(in the rows, 128 means zero)
The rows of T fall into 4 groups, which share some directions, and each row is roughly a mix of its group's hidden directions.
T (96 x 10):
[[101 164 149 151 115 147 118 114  91 147]
 [150 107 100  95 133 139 134 124 148  82]
 [163 103 130 163  95 142 149 111 138 146]
 [ 90 127 119 113 145 100 100 163 154 122]
 [158 131 139 144 152 149 144 145 126  76]
 [148 124  94 111 176 123 137 152 132 103]
 [146 124 122  81 126 155 137 125 156  92]
 [115 143 120 102 150 136 115 159 109  79]
 [149 109  89 134 146 159 115  97 151 111]
 [108 125 154 113  94  86 144 157 137 143]
 [104 136 152 127 121 108  98 161 159 159]
 [104 128  87 103 141  90 124 147 147 113]
 [117 135 110 119 132 139 114 119  62 142]
 [123 136 141 175 139 104 119 139 103 168]
 [105 142 133 147  99 107  74 133 143 134]
 [ 94 146 121 150  95 156 114 100 106 144]
 [ 78 152  95 151 121 137 126 131 103 136]
 [ 88 153  79 130 126 144 128 134 103 128]
 [132 100 117 172  84 120 128 124 109 111]
 [167 123 101 132 136 148 152  93 116 100]
 [ 94 138 141 120 119  99  89 118  90 140]
 [ 95 115 135 154 135 130 149 123 124  73]
 [110 110 108 101 171 130 152 146 120  99]
 [ 88 134 144 142  84 124 130 133  93 145]
 [102 111 121 155 133 125 146 122 122  70]
 [ 82 124 148 152 127 131 147 118 119  85]
 [133 123 110 118 150 135 124 154 169  82]
 [133 118 146 151  99 114 131  96 127 178]
 [158 116 139 139 113 143 131  96 134 180]
 [137 113 136 151 103 118 124  94 129 180]
 [127 121 109  93 118 145 147 129 170  91]
 [ 95 140 129 161 104 109 115 118  99 163]
 [131 124 165 116 153 136 133 162 163 158]
 [118 108 127  90 129 146 140 111 142  77]
 [175 133 132 151 110 154 137  88 118 128]
 [ 90 142 127 141  85 123 121 110 155 154]
 [120 128  84 116 172 134 147 128 158 138]
 [109 133 137  73 103 152 130 107 144 117]
 [125 132 177 142 126 140  98 149 153 157]
 [101 146 148 122 103 126 108 108 102 172]
 [ 81 134 129 138  95 108 101 130  97 130]
 [150 157 153  91 152 161 147 136 122 136]
 [136 119 137 134 125 157 164 106  77 123]
 [148 107 106  96 134 143 132 117 137  75]
 [142 157 139  92 158 160 153 147 121 117]
 [ 82 129 159 124 120 114 111 161 124 155]
 [140 123 107 147 143 107 144 162 172 152]
 [111 101  98 109 119 128 134 107 134  77]
 [127 147 100  71 102 140 134 139 118 126]
 [131 126  96 168 126  95 123 145 131 166]
 [ 96 132 141 144  90 125 118 116  80 136]
 [ 89 120 110 131 141 125  91 136 115  84]
 [138 154 129  88 169 157 143 129 124 149]
 [131 132 127 118 124 142 106 109  71 160]
 [117 111 134 173  85 100 146 123 130 122]
 [ 99 135 154 147 113 123  74 144 138 135]
 [173 119 143  95 154 133 135 146 103 107]
 [178 111 101  97 148 124 118 137 147 138]
 [131 118 125 136 136 115 136 137 196 111]
 [135 114  94 102 165 129 164 129 125  99]
 [171 105 123  98 159 125 137 148 124 101]
 [116 143 169 148 140 113 134 152  83 134]
 [100 112 142 121  80  94 140 148 134 141]
 [162 124 143 132 126 145 149 107 159 172]
 [107 136 151 119  76 137 127 125  92 143]
 [148 113  87 130 145 155 139 105 123 167]
 [159  76 114 127 143 119 132 128 155 104]
 [168 125 130 112 143 139 180 123 138 149]
 [149 145 137 109 118 174 116 103  91 126]
 [151 147 147 148  94 120 104 120 157 163]
 [137 147 149 120 122 126 104 124 105 186]
 [146 150 130  85 167 163 128 134 124 136]
 [112 118 147 126 108  79 142 152 161 142]
 [153 114 125  89 136 150 122 110 118  82]
 [ 85 146 153 117  97 133 119 105 111 154]
 [109 144 139 166 116 111 114 125  94 167]
 [105 112 155 125  94  89 144 159 120 138]
 [113 145 118 105 153 134 128 161 120  78]
 [159 103 109 118 158 149 130 134  95  96]
 [129 114 166 145 148 176 122 127 103 112]
 [107 150 143 141 111 116 121 133 128 189]
 [164 120 154 140 110 141 145 107 155 166]
 [121 139 118 108 145 139 119 161 113  72]
 [178 102 126 117 161 136 126 118 150 107]
 [140 111 148 161  91 115 136 103 141 163]
 [123 140 114 102 156 142 124 160 128  78]
 [151  90 135  91 114 112 144 156 112 109]
 [120 143 115  99 161 141 125 159 129  83]
 [137 101 122 107 141  89 149 170 137 112]
 [169 144 130 100 124 136 102 129 118 172]
 [ 82 113 134 164 133 115 145 120 117  94]
 [ 93 136 163 169 108 111 126 128 115 150]
 [ 80 124 121 102 141  97 129 165 131 134]
 [103 139 153 137 119 116 110 115  98 177]
 [132 128 168 150 105 158 133 111  90 145]
 [ 91 167 133 149 117 144 121 122  90 146]]

In each list below, one row fits none of the groups, and each other row fits one group, some only roughly. Which row is it?
- z_194: [152 129 155 160 110 166 119  98 105 127]
- z_569: [129  98 114 176  94 111 113 112 143 126]
- z_11: [129 154 126  80 165 150 122 121 110 145]
- z_760: [165  85 109 117 134 143 123 112 150 100]
- z_704: [ 91 129 167 143 106 138 112 133  96 150]
- z_362: [107 166 133 113 109 143 128 133  76 140]
- z_986: [156 136  94 117 145 117 119 132 178 109]
- z_972: [184 125 154  99 147 138 124 120 145 122]
- z_258: [107 146 164 137 103  99 127 128 122 171]
- z_997: [126 120 158 107 147 137 173 152 124 161]
- z_544: [ 95 130 166 137 106 135 125 131  88 155]
- z_257: [159 115 140 147 113 132 142 136 184 113]
- z_204: [143  82 137 137 144  92 139 141 160 117]
 | z_258
- z_373: [138 127 124 140 129 135 172 153 163  90]
- z_871: [152 112 129 123 139 137 115 132 193 120]
- z_982: [ 92 133 150 132 118  82 146 117 147 154]
- z_868: [147 118 145 150 113 126 151 132 187 136]
- z_432: [ 79 125 115 145 118  82 118 129 112 118]
- z_41: [ 98 118 125 164 103  86 146 133 143 112]
- z_932: [ 88 122 127 125 124 120 159 125 128  75]
- z_899: [ 82 142 111 140 145  87 153 139 131 126]
- z_243: [151 113 133 138 144 168 150 101  99 101]
- z_381: [167 132  92 111 150 123 152 121 159 112]
- z_401: [153 129 143 173 160 118 121 144  98 147]
- z_345: [108 129 138 106 125 155 152 129 156  79]
- z_729: [169  98 132 122 170 115 136 145 133 104]
 | z_932
- z_716: [126 127 141 156 110 104 157 108 147 173]
- z_240: [124  96 112 173  90 105 119 119 123 136]
- z_684: [100 126 102 117 134 120  98 121  75 133]
- z_356: [139 130 137 107 131 139  77 107 104 162]
- z_70: [153  96 102 116 141 121 129 119 178 114]
- z_945: [130 125 168 135 117 157 154 119  86 148]
- z_132: [129 121 166 161 113 147 118 115 101 164]
- z_88: [154 122 130  98 156 127 168 143 156 151]
- z_493: [ 89 121 160 142 108 138 113 130  84 135]
- z_116: [105 133 162 128  85 102 135 132 154 152]
- z_548: [179 111 119 113 136 170 122 129 148 124]
- z_812: [140 117 134 129 135 121 114 142 194 110]
- z_950: [117 119 130 168 151 124 149 144 123  78]
- z_923: [ 94 170 144 146 111 138 116 109 121 161]
 | z_132
- z_337: [149 115 135 129 133 130 127 131 197 126]
- z_277: [100 139 160 122  75 117 130 121 136 152]
- z_788: [130 113 146 123 150 145 147 126 130  66]
- z_807: [124 120  96  88 105 109 139 139 168 128]
- z_746: [144 115 108 149 176 151 126 128 103  99]
- z_545: [157 142 128 107 153 168 167 142 139 121]
- z_506: [112 123 142 131 139 145 162 137 159  78]
- z_715: [122 152 160 181 136 130 135 149 118 148]
- z_541: [161 133 167 132 114 150 165 125 142 153]
- z_717: [124 112  86  89 103 130 123 105 148 109]
- z_886: [124 149 141 107 151 152 110 142 109 177]
- z_471: [106 146 156 106  81 112 129 130 138 159]
 | z_886
- z_525: [101 110 122 144 141 134 175 131 129  85]
- z_159: [105 135 128 119 119 123  99 121  66 130]
- z_347: [156 124  91 106 154 115 153 130 163 113]
- z_403: [146 135 162 162 100 156 107 107 113 139]
- z_989: [137 130 111  98 157 151  95 149 129  91]
- z_672: [131 137 165 139 107 116 158 106 141 171]
- z_966: [112 160 150 116  94 151 119 118  91 148]
- z_311: [ 81 169 142 138 108 116 131 142 112 146]
- z_76: [152  97  97 113 119 161 115  96 135 109]
- z_547: [152 117 152 135 116 125 121 138 188 111]
- z_145: [122 169 160  97 154 140 150 139 110 138]
- z_747: [121 110 171 120  89  96 135 147 135 143]
 | z_525
- z_628: [149  89 104 118 157 105 137 155 141 105]
- z_695: [ 87 119 168 140 113 126 117 127 109 165]
- z_757: [139 101 108 137 155 130 142 125 125  71]
- z_632: [104 119 122 113 118 146 151 120 154  74]
- z_571: [145 122 173 130 130 156 162 132 120 163]
- z_561: [ 86 129 139 172 102 131 117 108 115 145]
- z_588: [ 97 148 166 150 106 100 131 130 136 157]
- z_463: [152 135 102 102 165 171 143 137 124 128]
- z_451: [ 84 128 160 145 111 133  99 139  97 134]
- z_69: [112 169 158 116  97 131 128 130 103 159]
- z_615: [ 97 131 137 116  76 107 135 132 152 151]
- z_264: [101 115 123 116 169 128 104 159 147  98]
 | z_695
- z_971: [143 129 115 132 192 122 137 150 122 108]
- z_358: [135 132 169 136 100 137 146 130 122 178]
- z_741: [ 92 146 131 144  99 145 102 133  86 122]
- z_919: [ 96 122 102 170 120 157 119 111 101 125]
- z_822: [134 145 120 130 103 117  98 118  99 179]
- z_653: [ 76 137 105 123 150  96 139 142 139 113]
- z_783: [ 90 125 118 120  95  89 137 147 155 138]
- z_256: [135 139 112 104 117 122 123 139 165 181]
- z_673: [101 134  81 139 149 106 134 146 162 127]
- z_551: [171 133 147 118 128 177 143 143 122 111]
- z_602: [133 129 112 108 115 111 109 126 138 190]
- z_236: [183 135 138 138 115 144 154 105 145 147]
- z_441: [ 84 129 160 142 106 132 105 137  93 138]
- z_701: [ 93 156 108 106 160 111 153 147 128 109]
 | z_741
- z_953: [106 156 163 115  83 121 129 128 119 156]
- z_502: [130 137 118  96 103 129 109 118 131 185]
- z_877: [ 99 152 143 118 123 116 143 134  70 128]
- z_973: [170 111 130 122 126 156  97 104 136 161]
- z_38: [163 124 135 148 136 170 125  99 114  97]
- z_498: [114 130 130  85 106 152 145 120 166 103]
- z_663: [146 121  94 101 158 110 156 139 159 114]
- z_921: [ 94 137 154 141 111  80 129 116 130 154]
- z_188: [ 91 141  96 136 114 145 131 138  80 122]
- z_924: [116 150 106 116 100 171 117 102 100 130]
- z_84: [110 126 157 163 100 147  98 117  97 130]
- z_683: [ 80 145 139 131 122  84 128 126 102 138]
- z_784: [ 84 160 112 131  91 143 124 116 115 149]
- z_762: [118 115  96 112 162 102 108 158 157 134]
 | z_762
- z_652: [138 108 145 123 158 163 167 122  99 116]
- z_875: [140 131 119 145 128 103 102 128 103 184]
- z_211: [133 127 157 144 106 110 155 105 145 173]
- z_42: [ 71 120 135 101 121 118  99 135 141 112]
- z_732: [137 113 112  66 122 136 119 118 157 128]
- z_880: [124 154 144 169 118 121 113 129  89 160]
- z_46: [142 120  96  98 161 115 161 138 157 119]
- z_222: [154 115 148 123 152  96 135 137 178 128]
- z_942: [173 111 122 123 157 143 119 109 165 111]
- z_233: [ 73 121 113 119 137 111 106 147 112 102]
 | z_42
- z_637: [172 128 161 132 102 163 146 125 114 135]
- z_437: [150 124 173 123 129 149 158 132 135 168]
- z_850: [125 137 118 162  90 121  91  98 114 114]
- z_86: [164 110 135 137 112 109 146  98 134 171]
- z_893: [ 81 117 108 147  80 126 125 126 119 136]
- z_598: [152 114 135 141 145 168 150 104  97 105]
- z_753: [123 100 115 167  99 109 136 136 152  94]
- z_466: [143 145 132 111 174 111 144 168 112 116]
- z_595: [ 90 146 128 116 131 108 113 121  75 138]
- z_961: [123 153 170 124  94 144 117 108 105 152]
- z_268: [172 115 129 115 164 142 137 145 144  95]
 | z_86
